In the rows, zero is written as 128.
Each path below is one point turned by a fixed rotation once a step. After each direction that follows a path, write how fast that rotation turns it, in degrees each step (0 if it stays still).
Each turn is a multiple of 5 degrees from 10 to 175, or 0.
Each row of a path follows its step; steps can be skipped.
path 1
step 0: [126 131 138 129 133 127 129 119 128 120 131 131 139 129 122 136 135 130
 131 132 133 124 130 131 121 132 127 130 126 135 126 122 126 127 134 120
 134 131 123 121 124 126 127 122 129 124 132 139 123 121 120 120 131 118
 124 129]
step 1: [128 131 137 126 127 126 147 130 126 125 129 127 138 132 132 135 126 131
 126 125 134 122 128 132 122 131 131 127 119 126 125 129 119 127 120 127
 137 124 117 123 132 123 125 132 127 133 128 134 133 126 124 120 130 123
 122 130]
step 2: [136 134 133 132 132 124 136 126 119 127 131 114 131 123 132 133 132 125
 127 136 134 130 129 130 123 134 126 132 128 130 129 136 119 121 129 125
 128 125 123 119 121 130 117 125 125 137 133 136 130 132 130 127 127 122
 120 124]
step 3: [129 126 127 124 129 126 132 129 120 128 127 123 129 133 133 127 127 127
 131 135 132 131 127 132 121 130 130 142 125 126 120 136 131 127 123 122
 137 123 128 126 133 127 109 140 124 131 130 129 125 128 134 121 121 130
 123 132]
step 4: [140 128 127 132 127 132 125 125 124 128 119 127 130 136 125 130 139 124
 124 133 132 128 131 120 124 130 128 141 122 133 119 130 134 130 130 127
 123 120 129 127 120 125 118 134 126 127 132 143 130 125 129 129 124 126
 130 129]
step 5: [130 133 123 122 124 122 132 124 130 122 123 136 130 133 123 130 131 127
 122 137 137 119 130 124 122 129 122 131 127 125 125 137 128 130 124 127
 131 120 129 131 122 129 128 145 120 116 125 134 126 132 126 123 125 126
 128 137]
step 6: [140 129 126 124 127 124 131 129 131 125 117 133 130 127 125 135 129 126
 122 127 130 126 138 130 125 133 117 130 128 134 129 137 130 128 131 128
 129 121 132 128 127 142 136 132 118 132 125 140 132 124 132 122 130 120
 122 123]
step 7: [127 126 127 116 130 122 137 127 123 130 128 127 141 134 119 131 128 123
 133 135 134 129 129 132 128 132 124 126 134 129 131 130 124 133 126 124
 128 116 137 130 131 139 134 128 121 130 134 130 122 126 133 118 120 122
 129 132]
step 8: [134 131 131 126 137 119 140 132 126 131 128 129 131 132 127 132 138 129
 131 128 121 130 140 130 129 130 125 133 121 129 123 119 121 131 131 126
 129 122 132 132 136 135 127 125 119 128 132 136 119 116 130 130 124 126
 128 127]
step 9: [130 128 129 126 129 120 137 124 133 132 127 118 127 129 123 137 136 131
 132 137 131 124 128 124 124 137 130 131 126 129 128 117 122 131 134 132
 134 123 126 131 131 121 126 131 125 123 132 124 120 123 123 120 118 115
 128 125]
step 10: [138 136 130 126 132 121 135 128 137 120 129 126 134 126 131 130 122 126
 129 132 131 130 129 130 123 136 131 138 129 133 130 120 122 127 132 129
 138 134 126 124 134 123 122 132 123 126 121 141 129 120 121 127 126 121
 130 121]
step 11: [130 130 124 123 127 133 141 128 128 126 136 119 133 138 136 135 128 125
 127 134 139 134 128 124 117 128 127 132 132 134 127 129 129 130 129 136
 130 129 125 122 132 132 124 133 131 134 127 133 127 131 117 121 130 116
 127 126]
Directions:
[129 125 127 129 129 129 128 127 127 129 132 127 127 130 127 126 131 129
 128 128 126 131 127 128 128 127 129 127 127 129 127 128 130 130 129 125
 128 127 130 129 130 127 127 127 126 127 129 129 127 129 129 128 128 130
 125 130]  80
